One hidden turn or mirror swaps the rows below in pairs. Which row is each named row swapped with?
rafod: [ 19 -34   6  -5   7  -1  -1   0   7  -8  10 -12 -18  -1  13 -10  28]
nog: [ 12  -6  16   6  22  -8  22  -2   2   3 -18  -8 -21 -20  20 -16  31]
lup: [ 16 -10  13   1  -4 -19 -13   2  -2 -21  -9  -7 -16  17   6  -1  17]
Vuv: [  9  24   0  22  13  -2   4   4  -3  -7  -5 -13 -25 -10  15 -19  15]
zoze: [ 26 -23   2  21  23  12  10  -9  -3 -16  -7 -15 -31 -12  13   2   3]
pekip: [ 17  11   4   4   9  -4 -24  -9  -5 -10 -29 -12 -26 -10   4  -5  17]
sadu: [ 20 -17  -7  11  13  -7 -23 -13   0 -11  -6 -22 -33  -8   8  13  -4]
fid: [ -2 -12  -1  18  13  -6   5  -7  11  28  -3  -9 -21 -10  12 -18  14]
Lafa: [ 16 -34  10  15  12  -8 -12 -18   2 -21 -29  -9 -30  -6  10 -15  13]
ruku: [ 14  -9   5  10 -15 -22 -15   4   5 -17  -9 -15 -17   2  -8  -4  12]
non: [  3  21   8   1   9 -12   1  -1  -2 -21   5 -17 -25  -1   5 -11   9]
vivad: [  2   4  -3  10  16 -38  -1 -14 -13   0 -12 -21 -30  -2   8 -17   8]
kiben: [ 31 -16   5   5  10  -9  18  -3  -6  16  -1 -16 -27  -7  25  -9   6]
zok: [ 18 -15  12  17  -9   6  -4  10  17 -20 -10 -22 -24 -19  11  -2  14]
ronem: [  1 -13  19  15  12  -6 -21   4 -16 -12 -29 -11 -23  -9   1 -11  15]
Voken: [ 33 -25   4  -8   5  -6  20  -8  -7  -9 -10 -15 -30  -6  14 -12   6]
Vil: [ 20 -17  11   7  10  -4   6  -6   8  11 -18  -9 -19 -24  26 -10  33]
nofib: [  2   4   2  -5   2 -26 -10   6 -10   7 -16 -16 -26  -3  -3 -13   4]
sinom: [  5  -5  11   5  21 -24  20 -13 -12  -2 -22   2 -19 -18  15  -8  13]
Pok: [ 18 -36   8   8   4  -2  10  -4 -14 -23  -4 -24 -18  -4   7  -5   2]
rupa: [ 13 -17  -2  15  19  -4 -13   6   5  -9   2  -5 -33  -5 -19 -16  19]
Sofus: [  4 -27   5  19  12 -14  11   8 -13 -14 -15 -29 -30 -18  12  11  14]
Zivi: [ 28 -12   4  -2   5 -16   0  -5   8 -37   0  -8 -25  -6  12 -11  13]
Seres: [ -6 -43   4  16  10  -9   0  -6   0  10 -13 -10 -28 -11  20  -7   8]
Daveb: [  5 -17   9  16  31 -13  23 -20  -7   5  -5 -16 -27 -12  23  -9   8]
sor: [-15 -26  -3   7  13  -8  18  -5   0  14  -8 -17 -31  -8  17 -14  15]
Nulip: [  1  -1   7  12  15  -4  -4   3   8  24   4 -14 -29 -14  27  -8  13]
pamub: [ 13 -19   6  22  12  -9 -14  -8  15 -29  12  -9 -30 -11  13 -11   1]
bapi: [ 18  10   6  -2  12  -8 -13 -13   2  -6   1   5 -30   4   0  -7  -1]
Tupoz: [  7 -14   6  27  -5 -12  -3  -8  15  -2 -15 -18  -7 -21  26 -13  22]
loso: [ -8   2  10  15  14  -2  16   1   1  13   8 -12 -20 -10   1  -6  19]
niz: [-16   7  -8   1   2 -16 -11   2   3  -8  -7 -18 -37  -2   3 -11   4]
dezuv: [ 14 -23   3  19  30  -7  22 -16  -7 -10 -10  -8 -31 -17  19   1   5]
Tibi: [ -4  -5  -5   7 -14  -7 -21   8   4 -15  -5 -19 -25   2   6 -11   7]
megi: [-14 -15  18   6  11  -5  16  -6   5   9 -23 -13 -23  -8  -5 -10   9]
keral: [ 17 -25   8  34  16  -4  -3  -5   7   6  -5 -14 -27  -2  26   9   9]
mugav: [ 12  23   2  12  16 -10  -5 -12  -1 -14 -26 -15 -26 -12   6  -8  11]
Vuma: [ -2   5   3  17   6 -24  -4   1  15  -1 -16 -29 -36  -4  11 -28   8]
nusu: [ 22 -27 -13  14   1 -25  10  -7   5   0  -9 -25 -21 -19  -3  -1   8]
Bub: [ -3 -10  -5  22  10 -10  -8 -13  12 -30  -1  -8 -21   2   6 -15  29]
seb: [ -3 -29   4 -16   9 -12  -3 -18  15  -4 -12  -9 -22  -6  24  -7  17]
saro: [ 24  -1   2   8  15   5  -8 -11  16 -15   4  -1 -42 -10   7  -7  -1]
firo: [  0   0   3 -12   5 -17  -9 -14 -16   6 -17 -12 -18   6   8 -10   9]
Dolu: [  4  -6  -2   2  10  13 -17   5   1  -5 -11 -33 -39  -3  19  -3   5]
sut: [ 13 -37   7  35  15  -6  -3  -3   4  11 -10 -12 -28  -6   8  -7  14]
nenap: [ 16  11   0   3   7  -9   4   2   1 -35   4 -12 -26  -2   9 -14  15]

Seres is swapped with Tibi
saro is swapped with Voken
seb is swapped with Dolu
nog is swapped with mugav
Zivi is swapped with zoze
pekip is swapped with Vil

One hidden turn or mirror swaps the rows below in pairs. Which row is each named row swapped with?
lir: [ -7  -5  12  21  -9  17  -3 -10 -22  -9   4   2   0  10  -7  -9  -7 -13]
kob: [ -6  -5 -13  25  11   8   5  22 -11  15   4   9  -4   1   2  -1  -5   0]
res: [ 12  10  -3   0  -1  -9   4 -26  -4   5   2 -20   9 -12   9 -15  -5  -1]
kupi: [  3   4   3   2   0  17  -7 -12 -18  -3  10 -10  -6   7 -15  -4  -9 -24]
bon: [  4   0   0 -14   0  -5 -14 -13  18   8   2 -15   4   8 -18 -14   0  -7]
kel: [ -8  12  -7   2  19   8 -11  -3 -22  -3   7  -6   6 -18  -3  15   6 -11]
bubu: [  6 -11 -11  -2  -2 -13   8   6  21   4 -10  10  12   9   3   3  -4   7]
pepaz: [-22  -2  -4  20   8   3 -14 -10  -8   6   9  -9  -4  -1 -25  -1  14  -6]
Lif: [ -4  11  -8   0  19   3  -5  -2 -20 -10  11  -3   5 -17  -9  19   2  -6]
dak: [-21  -4  -1  21  10   6 -17  -1  -3   1   9  -7  -3  -1 -23  -4  14  -5]
zere: [-10  12  10   0   8  -2 -11 -11 -10  -4   5 -19  13 -23   7  -3  12   1]
tufid: [  1   1 -11  -4   2 -22   6   6  23   2  -6   4   9   8   4  -3 -11   8]
merob: [ -7  11 -12   3  16  -1  -7  -7 -18  -8   7  -9   6 -24  -4  13   3 -11]
sov: [ -9  12  13 -19   1  -1   0 -14   8  -9  -8   7   8  17  -6  -1  -7   2]
pofub: [ -5  -6 -13  23   9   9   0  23  -9   7   1   6  -1  -3  -8  14  -6  -7]
bip: [ -9   8  13 -18  -2   4   4 -10   6 -12 -10   7   3  14 -12  -2 -14  -4]
fovil: [ -5  -6  12  25  -6   3   9   2  -6   6  -2  13  -3  14   6 -18  -8   8]
Mutan: [-13  11  17 -17   3   5   6 -19  -4 -11  -3   3   5  14  -8  -4 -12  -5]
sipim: [ -5  -6  16  26 -12   7   4  -3  -9   0  -4  10   0  14   5 -18  -6   5]
zir: [ -4  13  -4  -3  14   6 -10 -10 -22  -9   3 -13  13 -21  -3   8   5 -10]
tapon: [ -6   5  12   1   6 -10 -14 -16  -3   2   6 -17  11 -21  12 -14   8   5]
saf: [ -6   1 -10  27   9   2   2  21 -13   1  -3  13  -5   6  -4  -1  -3   9]
Zoruz: [ -8  12 -13   1  19   0   1   3 -17  -6  13  -4   3 -18 -10  16  -5 -10]
Tek: [ -3  12  12 -21   2  -1   5 -10   6 -11  -5   8   6  10 -12   6 -11   3]
repi: [-9 -8  3 29 -2  7 12 10 -6 10 -2 11 -5 11  3 -9 -6  8]
leni: [ -2  -5 -20  19  16   2   3  22 -10   8   4   7  -8   1  -3   5  -1   0]
Zel: [ 11 -11 -10  -3   2 -12   6   4  17  14  -1   6  16   0  12   4 -11  -3]
vesed: [ 19 -12  -9   8  -1 -11  -1   7   7  10   3  -6  11  -8  20 -11  -4  -1]
naz: [ 16  -6  -5  11   2  -4   2  -7  -8  17   9 -13   8 -15  20 -15  -6  -7]
Luk: [ 19 -10  -6  14   0  -3  -2   1  -4  16   4  -7  12 -16  20 -10  -2  -4]
pob: [ -7   8   7 -17  -4  -1   6  -3   9 -15  -9   8  12   8 -15   6 -11   2]
vefo: [-14 -12  14  15   9  17  -9  10 -11  17  11  -3  -7   1  -2 -12   4 -12]
Zabes: [  1  -1   1 -13   8  -2  -9 -11  25  14   2 -16   5   5 -14 -13   1  -6]
luzup: [-15   5  29 -11   0  17  -1  -7  -5   1   5  -2   1  11  -3  -9  -7  -9]
sofod: [ -4   8  -5 -16   0 -13   9  -5  14  -6 -13  12  10   8  -8   1 -14   3]
lolod: [ -2  -5   5  -5   1 -12  -4  -9  24  15  -4 -10   6   2   2 -22   4   8]
lis: [-13 -13   3  23   8  15 -15   9 -10  14  10  -4  -5  -3  -8  -6  10  -9]
Nirov: [ -7   4 -19   8  16   4  -4  11 -20  -4   5   7   4 -13  -9  16  -5 -13]
pezo: [ -6  -6  16  25 -11   9   6  -5  -6   2  -5  12   3  13   4 -17  -5   7]
ronug: [ -5  12   0   5  -6 -10   0 -34   0 -10  -4 -14  11  -5  -8  -5   3   2]
von: [-12  -3  29   2   1  23  -6  -2 -11  10   4  -3  -3   6  -4 -12  -6  -7]
gegi: [  5  -8 -10   3  -5 -13   3   8  20   6  -8   7  17   3  13  -8  -6   8]
tovi: [ -4  -4   9   0   1 -12  -7  -8  16  11  -6 -12  12  -7   8 -21  10  10]
lafo: [  1   5  -4 -11   1 -10   6  -2  17  -6 -15  10  13  11 -11   6 -12   8]
pire: [ -5   3 -19   9  21  -1  -2  11 -15  -2  11   6   0  -9 -10  16  -7 -10]
suli: [ 18  -4  -7  12   5  -2  -2  -3  -6  14  11 -12   9 -15  21 -14  -4  -4]

ronug is swapped with kupi
leni is swapped with bubu
bip is swapped with merob
tufid is swapped with pofub
kob is swapped with gegi
Lif is swapped with Tek

